Each row has a hidden score. How much does it go up from the first row of each pair to the second? 10 means little or no change, 20 a big rise and 0 a big fall. The score is a weighted sum of the row's numbers plus the product of two more (or one squared), each taken from its middle value.
[-39  -3 -23 -21 -21  -6   5  41 -11 -14]
[-34  15 -62 -34 -67  -9  -3 -25 -51 -21] ~ 12
[  5   0   1 -10  -1 -30 -20  -1 -11  -8]
[  5  12  19 -25  25  -7 -21  13 -10  -5] ~ 13
[ 39  10 -19 -13  -2 -41  -2  14  26  -2]
[-7 -7 32 10 30 24 -3 16 -2  0] ~ 18
[ 1 -1 -7 -4 -1 27 -1 10 18  9]
[  5 -23   3   9  -2  38  15  34  72  72] ~ 3
[-14  22 -25  -2 -17   4  -2 -17 -22 -24]
[-26 -10  12   6  -3 -21 -15 -26  -6  22] ~ 8
[ 28 -12  10   7  19  22 -13  12  14  11]
[  3   1   3   9   2   2  -4  -5 -44 -19] ~ 13
[-7 10 -3 -5  0 -2 -1 11 12  3]
[-22   4   8  11  -1  14  -6   2 -10  45] ~ 7
[-46   4 -24  -2 -50 -14   1 -33 -26 -22]
[-61  19 -43  23 -34  26   9 -27 -39 -34] ~ 13
[ -3  11 -32   6 -24 -19   1 -12 -35 -28]
[-25   9 -16  -4  -6 -28   6   6 -17 -11] ~ 10
[ 11  15  -4 -36  -8 -19 -23   2 -54 -39]
[-65  10 -27  14 -60  46  10 -50 -55 -26] ~ 13
[ 53 -20  71  11  86  61 -33  29   9  28]
[ 26   5  19  17  21 -10  -4  -4  23   4] ~ 6
[-43  14 -41   4 -42 -19   6 -17 -20 -38]
[  0   6 -10 -43   2   7 -28  21 -60 -35] ~ 10
[-22   9 -16  -7 -40 -22  10   7  -2   5]
[  2   9 -64 -26 -49  -2   2 -24 -26 -85] ~ 19
[-23 -13  26   1  16   4  -2  -1   1  -7]
[  3  16 -68  10 -50  25   8 -50   0 -29] ~ 12
[-34  15   9  10 -20 -53  -8 -64 -56 -22]
[-49  11 -63  21 -64  42   9 -31 -29 -49] ~ 15
[ 12  -7  25  15  22  12 -11  -1  -6  16]
[ 65  18 -30 -23  17   9   8  72 -21 -87] ~ 17
[ 19  10  -9 -31   2   2   5  53  19  28]
[ 14  18 -15 -13 -15  -8   9 -17 -22  -7] ~ 12
[  0  -5  30  -4  17  10   4  29 -10  28]
[ 20   1  11   2   8  -5 -10   9   6  -2] ~ 10
[ -3 -14  29  12  14  16   4  -8  -4  17]
[16 -4 14  2 10  3  0 13  6  6] ~ 8
[-13   0 -18 -28 -29 -29  11  -1  24  30]
[  1   3   4  19 -22  39  21 -16   5  15] ~ 8
[ -7  -6   9   5  -5 -19   8  25  -5  11]
[-29  15 -14   3 -30 -40  -1 -16 -26 -14] ~ 12
[-33  -5  -8 -15 -25  -5  -7 -11 -33 -16]
[  4   2 -12  -1   1  -8  -4  12   5  -1] ~ 7
[ -8 -14  18 -13  15  22  -1   5  17   8]
[ 17 -16  32  53  19  39 -23 -71 -49 -78] ~ 14
[ 22 -12  25   3  24  22 -10  -3  20  35]
[ 23  -4   5 -10  12 -21   4 -26   3  -5] ~ 13
[-32  11 -13  -3 -19 -14  -1   5 -36 -33]
[-13 -18  25  11  22   0  -7   7   5   4] ~ 8
[  8 -13  18   1  24  -9  -1  21  10  12]
[  5  14 -27 -21 -12  -1   8  16 -33 -34] ~ 13
[  1 -25  28  -3  42 -18  -2   8  10  17]
[19 -5 -1 -2  5 -5  1 -4  6  2] ~ 8
[-66  10 -28  -9 -57  -9  14 -16 -20  -2]
[  6  19 -45 -33 -20  -7  -8  21   7 -19] ~ 9
[-26   9 -26  -3 -30 -14   1 -21 -14 -18]
[-21   6   9   7  -6 -25 -11 -38 -33  -7] ~ 9
[ 31 -13   2   5  -9 -16 -19 -15   3 -28]
[ 13  -6 -20  46 -12  36  23 -19  19  11] ~ 10
[ 24  -3  22   3  22   5  -6 -10  17  21]
[  0 -14  39   8  18  23  -4 -16   7   1] ~ 14
[-12  -2 -29  19 -35  11  21 -10   9  -4]
[-11   6 -31 -11 -51 -50   9  -8   1 -20] ~ 8
[-21  -6   1 -27  -6 -18  -2 -11 -16 -10]
[ -6  -1 -24  -6  -9   7   8  21  -1   1] ~ 7
[38 -8 34  6 38  3  8 27 31 22]
[  7   1  -8  -9   0  22   6  14 -14   0] ~ 14
[-54  -3  35  30   1  34   9 -46  -3  19]
[-23  -6  14  10   8  25  -8 -25 -29  -6] ~ 10
[ 30  11  18 -39  17 -47 -32  -6 -37 -24]
[-14  -4  17   6   2  -9  -4  -5  13   9] ~ 10
[ 13 -12  32  28  28  18 -25 -36  -5 -11]
[ 40 -18  24   3  48 -10  -3  16  42  41] ~ 6
[ -3 -11  31   7  21  -2   6  14  -1  19]
[-12   4 -24   6 -28  15  11 -35 -47 -36] ~ 15
[ 28 -11  46  52  56  30  10 -15  -9 -11]
[-10   4  32 -25  29 -48  -7   5  11  18] ~ 9
[ 4  1 12 11 21  7 -2 -5 -9  8]
[ 22 -13  11   0  14  10   0   3  19   0] ~ 10
[  5   5 -20  -1  -8   9  -5  14  -9  -3]
[-26 -13 -24  15 -21  20   6  28  36  36] ~ 6
[  4  14  11   4  22  -1   6  14 -15   5]
[ 28 -12  41  39  30   9   0 -14  30   7] ~ 8
[-10 -10  14   8   5  -4   0  11  17  28]
[-13  -5   5  -5  -2   7  -2   3   6  16] ~ 12
[ -6   9 -26   1 -45 -46  30  20   6 -25]
[ 25  -9 -21   5  14  29   0  61  21  15] ~ 12
[-18   1 -15  -4 -21 -12   1 -16  -6 -13]
[  7   2  12   2  -9  -5  -7 -18   6   5] ~ 6
[-24   1  15  -6  14   4   6  30 -15   1]
[ -8  -6   6 -13   6   2  -1   4 -12   7] ~ 8
[ 12 -12   8  12  -3  33   9 -13  55  47]
[  9  -1   2   6  -1  -1 -11  -9  13  -7] ~ 12
[10 -6 12 -3  9  1 -4 13 -3 -6]
[-39  -1  -6  -4 -19  16   8   0 -25  11] ~ 11
[11 -6 -6 -2  9 11 -5 14 10 -1]
[  4  12  20 -30   9 -49 -12  11   5 -16] ~ 8
[  8  -1  -3  -3   9 -18   0 -19  31   4]
[ 8 -7 22 11 22  0 -6 11 13 24] ~ 7
[-19 -10 -32   0 -25  11  -3  -3 -18 -36]
[-13  10 -11  -3 -15  46  18 -26 -10  -7] ~ 11
[  6   5 -14  -3 -21 -27  10  -6  35  17]
[ 27 -16  48  11  45  32  -8  10  26  22] ~ 13
[ 16 -10  29  28  11  12   5 -47   8  20]
[ 22 -13  23  -3  30 -17  -9   8  26  18] ~ 10
[-16  -4   5  -5   2  16  17   0 -19  11]
[-12  -7 -20  11 -17  42  11  14 -28  -2] ~ 7
[-31  33 -21   4 -28  -5   0  -3 -57 -47]
[ 20  -1  -7  -2 -11  12 -23 -21 -17 -17] ~ 8
[-30  12 -25   1 -27  16  -4  -8 -12 -19]
[-14  -8  -1  -3  -6 -17  -6 -16  -3   1] ~ 9
[ -1   6 -18 -31 -10  19  -8  24 -14  -1]
[-34  -1 -21  13 -26  10  -9 -49 -23 -41] ~ 16
[-12 -16  -9  19 -21 -28  38   1  77  18]
[ -6 -15  42  10  30 -12 -22   0  15  16] ~ 13
[ 31  -4  18  13  32 -13  -2  13  25  12]
[ 45 -18  48  26  56  31 -15   1  41  49] ~ 9
[  7  -2   5  -1  -1  -2  -4 -34 -19 -29]
[  0   1  -5   1  -5 -22   8  17  -7   1] ~ 5
[27 -7  4 -5 24 13 10 18  4 10]
[ 20   2  24 -12  26 -18 -13  -2 -11  27] ~ 8
[ 21 -36  65  46  54  14   0   5  27   4]
[-54   9  -8   5 -12  68   3  -2  26  32] ~ 13
[ 23   0 -11  -2   9  12   1  10  27  -6]
[  8  -4  62  -5  49  -5 -14  35  36  31] ~ 10
[-19   9 -16   0 -15 -28  -3 -37 -26 -32]
[  4  -2 -15  -2  -7 -35  -4 -21 -28 -31] ~ 9
[-26  -8 -17  29 -25  41  29 -35  -2  -6]
[ -3   8 -32  -6 -32  11  20 -26 -34 -14] ~ 9
[-33  10  20  28   8   7  10  -4  22  24]
[ 41  -8  16 -17  31 -12  -7   5  31  20] ~ 10
[ -2 -14  29 -12  25 -27  -8  23   6  37]
[ -4  -6  -3  10  -8 -17   6   9   9  -6] ~ 12
[-34  -1   0   4 -15  -5  -6   1 -15   2]
[-12 -15  29  24  17   2   0 -14  -1  -3] ~ 11
[-21  -1   8   6 -13  -8 -16 -24  -7  -8]
[ -4  -2  -2  26 -19 -15  16  -8 -16   9] ~ 5
[ 26  23 -44  -4 -31 -12   6 -11 -15 -43]
[-36 -14  33   9   7  36   7  25  27  48] ~ 11
[ 15   1  19 -24  19 -51 -19  33 -13 -10]
[-10  -8  16   7   6  12  13   7  10  20] ~ 11
[-18  13 -29   9 -28  -2   0 -22 -45 -40]
[-10  -4  25   1   2   7   5  26   3  19] ~ 6
[  1   1   3 -13  -3  -8 -13  13  17  19]
[ 68 -42   3  -2  14 -37  -7  15  39  45] ~ 7
[ 18   3   1   9  10   3   0 -14  -8   5]
[  1  -3 -18  14 -11  -3   6  -6 -12 -29] ~ 12
[ -9 -14  16   5   2  -4   6  -9 -12   8]
[ 31 -11  28  -7  39  22  -4  35  38  24] ~ 9
[-18   4  -9  -4 -17 -18  -3  -9 -32 -13]
[ -6 -12  -3   6  -6   1  10   3   2   7] ~ 9
[  3   7 -19  -6 -26  -8  -2 -31 -17 -21]
[ -1   8 -29  -8 -12 -19  -4 -10 -14 -13] ~ 11
[ 56 -11 -10 -15   6 -67  -5  -1 -18 -36]
[-23   8 -21   9 -27   5  -7 -22 -30 -10] ~ 12
[  0  22 -36 -19 -27 -10 -12  13  -2  16]
[ 29  12  29  -6  39  34 -39 -19 -18  12] ~ 13
[ 43 -16  11 -13  31  -5  -9  15  16  12]
[-37   7   8   0 -14 -10   0 -11 -35  -2] ~ 13
[ -8  13 -38 -11 -35  -1   0  -6 -16 -17]
[-23  -5  14  18  -9 -12 -25 -47 -51 -15] ~ 11
[ 10   3  -7  -3  -3  -5   2  21 -17  -8]
[-48  13  -1   5 -23  54  33   2  15  34] ~ 13
[ -4 -17  44  11  30  11 -18  13  24  35]
[ -1  -4  -3   2   4   7   0 -23   8 -12] ~ 16
[-10  14 -12 -16 -15 -23   3  -9 -22 -39]
[ 12   3 -13  -1  14  14  -7 -13  21 -12] ~ 12
[ -6 -29  48  33  14  26   7  -1  21  37]
[ -3   4 -16  -7  -9 -12  -8 -11 -31 -18] ~ 15
[-52  13  14  -7 -20  15   6 -32 -21 -13]
[-10  18   1   5 -15  -1   8 -39   6 -23] ~ 3
[ -5 -14  19  19  15  31 -13  10   6  23]
[ -4 -15  67  18  57  27  -2   3  42  80] ~ 10
[-20   3  21  12  24  36 -28 -53 -22  -5]
[-16  16 -33 -42 -34  -8  -3  43 -22  12] ~ 2
[-16 -16  17  62  -2   1   5 -73   4   8]
[-25  23 -46 -16 -35 -16  14  -8 -23 -31] ~ 10
[  7  -2  36  34   4 -44 -19 -57   0   5]
[-18  20 -45 -13 -50  -2   5 -30 -26 -45] ~ 16
[  0  14 -27  -2 -15   1  17  17   3   1]
[-52   3  34   0   8 -21   3  -9 -44  17] ~ 13
[-22  18 -22 -32 -32 -21   6  34  21  26]
[ 10 -11   6   1   4  13  -8  -7  15  11] ~ 13
[ 68 -12   8   5  19 -34 -11  -2 -12 -24]
[ -8  14 -57 -46 -61  -9  15   6 -32 -29] ~ 15
[ 13  -3  20   9   9  18 -12 -12 -17  -2]
[ -5 -11  -3  10  -6 -28   1   2 -22  10] ~ 8
[-36  10   5  -5   0  44  15   5  38  26]
[ 19 -19  59   7  42   5  -7  -2  14  38] ~ 5
[  2  -3  20   6   1  10   2 -30 -12  -2]
[-12  -1  10  -3   0 -20  -7  10   1 -10] ~ 10
[  5   3  10  -2  17   7 -13  10  22  20]
[ -8   8 -13  20 -22  -7   7 -72 -55 -59] ~ 14
[-63  -4 -19  -1 -42   6   5  -1   2  13]
[ 11  -3  19   9  29 -12 -10  -6  26   3] ~ 10
[-29  -6 -15  -1 -18 -30   0 -10 -10  -1]
[-11   5 -49   4 -43   9  19  11 -18 -21] ~ 9
[-45   3  32  12   7   4  -7 -20  -4   5]
[  3 -19  35   3  23   3  -4  25  27  25] ~ 5
[  5  10 -40  -9 -25 -14   8 -23 -15 -28]
[ 11  -1  13  -9  16  -8  -5  12  -5 -22] ~ 9
[-10  20 -35 -19 -42 -15  11  -1 -10 -30]
[ 29  -8  22 -34  42  -7 -14  45  13  14] ~ 10
[ 20   6  -5  11   1   2  -3 -11  -3  -6]
[ -2   5  20  14  17  22  -3   1   4 -10] ~ 13
[19  2 26  6 24  9  4 36 -8 16]
[ 13  -5  58 -17  51  16 -24  -3  10   8] ~ 17
[ 10 -19  46  66  36  28 -14 -43 -44 -41]
[  4   1  -8   3 -10 -33  -6  14 -37 -31] ~ 6
[ 12   1 -15  -3 -20 -15   6  19  -5  -1]
[-11  -3 -24  -4 -20  12   3 -28 -13 -14] ~ 17
[-21  -5 -12 -24 -28 -13   0  -8 -35 -19]
[  0  -2 -52  -1 -62 -50   4 -30 -27 -30] ~ 11
[  3  13 -45 -16 -37 -17   3  17  18 -20]
[ 20  -4  12   9  19 -11  -5 -20  -4  22] ~ 10
[ -6   8 -19   3  -7   1   4 -10   1 -11]
[ 17   1  21  12  32  16 -15   1  17  12] ~ 8
[ -4 -14  24   6  10  -2 -12 -11  13  23]
[ -5   9 -39 -20 -17  14   3  43  29  38] ~ 8
[-19  11 -26 -10 -29  10  15 -15 -25 -14]
[  0  -7 -13   5 -16   6   3  17  -4   2] ~ 5
[ -6  10 -12 -12 -19  11 -10  -7 -26 -21]
[ -6  13 -17 -19 -16   4   1  35  37  12] ~ 7
[ -3  -3   7  -7 -11   0   1 -32 -20  -1]
[ 7  0  2 -2 20 18 -1 19 15  1] ~ 10
[ 42  13 -23 -36   2 -51   0  69  61   5]
[ 18  -9  -7  20  10 -13   6  -9  21  16] ~ 16
